In the data rows, 128 means zero.
Here are some points:
[109 118 113 148 119 160 132 148 139 178  97 109 151 128  85 119 133 147
 136 116 144 164 155 146 173 111 122 121 131 105 111 171 141 137 104 115
  93 128 123 121 110 134 144 138  99 121 126 134]
[136 135 133 121 162 108 123 141 135 136  92 166 145 118 120 157 131 156
 140 120 134 124 148 142 156 114 116 129 136 142  97 130 157 119  95 140
 136 121 144 116 155 133 161 137 126 116 110 116]
[125 113 167 126 110 116 162 130 203 118  92 102  78 159 125 138 163  94
 154 133  70 181 125 161 130  98 112 147 177  94 146 170 154 126 107 152
  83 145 103 146 105  74  66 210 127 133 117 131]
[107  81  97 123 135 120 135 136 109 114 157 143 125  97 124 118 157 140
 159 104 131 114 103 131 110  97 110 137 155 101 155 111 125 132 136 125
 134 141 113 124 144 147 124 130 135 130 135 147]
[111 144 160 115 124  90  62 129 139 139 173 168 146 123 170 161 170 168
 131 127 199  96 170  40  99 185 153  75  79 155 124 140 139 132 134 112
 162 202  71 171 157 139 200 147 131 100  74 125]
[174 128 102 141 125 128 125 122 120 120 115 163  93 121 124 114 115 133
 120 111 149 151 125 122 172 110 128 164 150 119 127 124 135 124 100 134
 154 102 164  71 110 141 141 123 129 151 139 123]
[112 121 134 133 138 139 137 118 162 107 123 110 117  96 149 126 115 110
 149 150  94 157 130 107 125 131 128 158 138 131 143 121 116 121 109 153
 123 153 118 139 157  97 111 142 114 126 119 143]
[167 117 153 115 139 120 124 117 137  99 120 121  94 108 152 148 102 129
 104 122 127 132 113 108 107 117 138 152 133 156 125  93 115 153  95 113
 180 127 133 110 132 103 112 120 132 117 115 143]
[112 118 133 121 116 126 140 125 103 111 133 102 128 131 118 133 113 139
 110 129 109 131 134 146 120 100 157 117 110 103 146 125 127 135 140 132
 126 143 129 137 120 112 118 112 146 141 141 138]
[127 134 158 123 112 114 138 145 125 130 138 123 124 133 125 139 131 119
 131 146 122 115 112 129 125 116 124 125 113 125 130 132 109 144 130 126
 124 118 135 124 128 126 130 129 160 118 137 118]
[118 104 133 112 118 132 138 141 122 140 132 109 154 109 120 135 146 124
 119 123 129 135 123 149 118 132 117 122 141 122 120 146 142 149 140 116
 136 130 123 150 129 129 123 140 135 128 124 127]
[114  47 110 125 122 104 163 128 132 160 166  58 120 121  57  77 165  90
 184 102 158 126  99 184 190  31 100 169 127  44 155 173 173 208 105 140
 153 109 110  87 133 161  89 193 130 123  82 223]
[168 133 100 133 131 124 118 124 142 126 108 149 104 156 124 120 115 138
 122 132 154 141 122 123 148 121 122 162 129 124 112 114 146 115  89 134
 159  87 168  81 129 123 124 115 135 156 132 143]
[137 140 111 121 114 137 113 128 128 131 129 135 127 133 106 125 122 156
  90 110 159 126 187 128 126 117 102 117 115 148 112 155 120 133 140  98
 156 125 130 105 108 136 154 161 129 147 118 152]
[116 169  94 118 110 146 134 134 105 106 108 142 121 140 100  99 128 108
 104 134 111 108 140 144 140 110 148 133 139 125 102  76 121 101 136 140
 116 117 148 129  97 122 129  90 143 157 152 135]
[134 127 111 153 118 128 125 129 124 146 129 113 153 155 122 137 134  95
 131 115 159 112 160 126 144 126 126 120 127  99 130 158 130 131 158 113
 150 147 102 130 149 164 112 114 116 133 133 128]
[139 138 106 142 143 171 121 161 140 154 125 143 127 151 168 129 141  93
 133  95 146 121 130  88 116 175 140 127 138 154 132 129  84 126 122 111
 144 147 108 139 136 154 151 118 105 138 127 121]
[204 124 160  98 138 127  89 122 138 108 140 178 119 123 151 151 105 138
 102 137 179 125 105  64 110 202 147 132  58 173 147 109 108 155 179  23
 188 179  70 135 140 129 136 118 126 127 108 139]
[116 133 135 135 130 114 124 109 140 111 135 135 113 130 131 141 152 136
 119 136 126 134 142 100 126 146 112 133 148 153 109 134 126 116 119 134
 108 158 122 126 110 118 125 119  99 122 114 133]
[108 133 134 132 137 126 140 132 129 125 124 113 134 118 124 117 133 141
 119 121 108 133 133 146 130 110 101 117 148 135 120 133 107 133 145 114
 118 130 116 135 146 114 131 133 123 125 145 123]
Here are 12 more points, each followed by its number:
[ 95 133 124 152 154 140 131 123 156 175 102 104 169 122 130 130 161 113
 178 118 134 144 124 149 165 132 119 121 163 117 135 191 150 127 125 129
 120 117 115 149 120 146 112 165  96 108 103 133] 0
[157 141 176 114 120  99 123 146  93 116 107 133 129 142  86 131 142 112
  86 145 103 118 100 169 136 131 138 126  93 126 148 104 100 156 162 133
 106 117 122 113 130 141 134 158 138 108 166 111] 1
[ 87 176  92 166  93 161 174 142  82  84  85 151 103 158  80  99 110 124
 110 115  92 132 154 172 151 119 157  96 156  78  90  45 130 113 133 179
  98 134 161 128  60 118 124  91 164 157 183 130] 2
[ 71 161 221 133 150  50 137 168 113 117 214  91 167 100 169 137  99  65
 138 149  68  81  59 102 150 133 122 162 114 159 151 116 126 130 129 135
  82 146 131 153 157 138 131 174 161  93 187  89] 3
[112  38 139  97 112 135 141 126 142 136 198  49 113 118  56  69 146 109
 179 114 169 139 115 165 189  18 107 194 146  31 126 191 125 202 140 101
 121  93 146  81 116 121 114 206 153 176  52 197] 4
[137 154  61 121 114 107 161 131 101  85 181 139 107 138  82 109 120 155
 104 109  93 150 157 125 108 108  87 125  90  87 102 160 128 109 143  90
 114 169  82 110 111 165 115  90 137 155 157 143] 5
[110 159 105 119  80 127 120 111 142 155 164 157 150 149 139 136 135 164
  97 118 173 122 158 105 141 144 127  99 139  98  94 161 161  79 155 162
  87 143 141 144 139 134 159 108 130 160  73  84] 6
[162 144 147 105 131 114 111 136 132 121 127 126 116 103 180 140 118 138
  99 118 167 117 120  47  80 155 137 116  92 169 147 147 110 148 142  48
 181 173  93 139 139 127 158 116 115 120 126 126] 7
[103 150 169 153 183 147 143 159 153 139 119 129 152 170  93  87 140  98
 218 177  53 116  96 185 161 239  59 107 115 139 162  53  97 134  96 207
  62  26 169  98 109 143 132 139 113  79 158 100] 8
[102 143 113 147 117 125 114  97 129 135 147 153 105 129 142 115 129 144
  90 127 154 118 138 107 139 140 141 102 133 118  93 132 146  86 139 126
  93 161 123 157 102 107 124  85  97 147 109 113] 9
[108 141 129 136 107 143 118 114 126 127 154 136 125 139 122 125 134 140
 119 140 142 126 135 129 129 141 138 125 137 123 100 126 146 103 131 146
  91 136 122 144 129 116 154 110 112 135  90 117] 10
[161 143 165 126 163 141 136 127 167 156  66 113 128 119 154 142 150  89
 125 144 111 138 115 166 101 142 111 113 148 168 153 141 146 125 136 121
 112 110 113 183 165 104  78 145 133 109 119 128] 11
Which three of these numbered points are nearest to each point below by angle, seen from the average point of the first points? Their numbers follow each, nearest first.
[149 132 143 115 143 119 108 133 123 121 128 127 133 120 153 150 116 131
 112 129 136 120 131  91  92 135 120 134 110 154 137 122 127 140 141  93
 156 152 109 129 141 138 139 127 127 120 147 122] > 7 3 1
[108 160 139 150 168 128 123 140 141 137 118 127 129 148 107 114 125 109
 155 152  74 103  95 144 139 166  98 113 141 145 140  92 118 115 110 151
  92  81 141 103 114 144 131 135 110  92 149 116] > 8 3 1
[111 117 104 125 112 135 130 135 117 117 133 139 110 141 133 123 134 137
 139 111 154 133 167 127 126 118 121 108 133 118 135 138 148 136 128 114
 154 132 115 105 127 150 149 147 132 149 113 112] > 6 5 2
[150 123 102 147 116 135 136 146  95 131 108 129 132 114 116 135 119 146
  99 141 116 133 124 139 110 103 144 139 115 111 135 132 139 125 124 144
 142 118 146 142 124 134 123 101 148 124 156 126] > 2 1 5
[ 83 122 201 106 158 126 181 180  93 110 201 108 158 126  87 112  99 162
 172 134  80  83  95  96 100 117 125 148  72 135 141 109  99 164 126 144
  91 130 173 138 142 124 166 162 162 106 174 108] > 3 8 1
[ 68 103 146 151 169 159 138 134 156 205  84 105 180 147  82 108 182 164
 184 146 146 171 120 156 191 126 121 133 158  98 117 223 127 147 124 106
 115 120 130 126  83 132 122 174  40 103 106 159] > 0 4 8
[120  88  93 132  97 212 125 174 149 172 123 146 125 142 134 177 127 136
 162 121 186 159 128 121  89 173 151  89 103 143 163 132 112 132 145 147
 140 117 148 126 119 168 142 121 170 145 114  99] > 6 8 10
[134 147 124  90 124 142 116 117 132 108 121 121 130 101 117 101 117 121
 125 133 128  91 137 130 137 121 127 121 171 144 104  85 110 126 154  94
 152 161 139 110 119 111 120  97 130 156 140 136] > 2 9 7
[161 107 139 112 130 140  92 121 147 104 138 124 104 118 129 142 112 154
 132 119 146 134 137 110 104 125 129 139 130 170 163 102 121 127 124 116
 191 106 143 124 127  96 138 142 160 134 123 109] > 7 11 1
[118 136 115 148 142 139 117 127 145 166 101 109 142 121 116 106 149 116
 140 118 125 147 125 137 179 132 103 134 151 119 128 156 129 139  95 127
 105 114 122 128 113 127 116 142  66  98 106 137] > 0 8 11
[169 125  92 142 110 113  79 126 131 181  85  97 192  97 146 112 138  87
 150 138 131 138 157 161 153  81 113 159 134 120  91 155 113  88 199 144
 141  81 131 121 190 142 102  79 116 158 122 138] > 0 11 6
[130 112 162 136 134 137 133 120 160 111 117 103 121 120 150 140 130 120
 152 137 110 156 119 127 143 129 129 147 150 130 141 135 112 109 118 137
 128 139 130 139 155 114 103 149 126 154 113 139] > 11 0 3
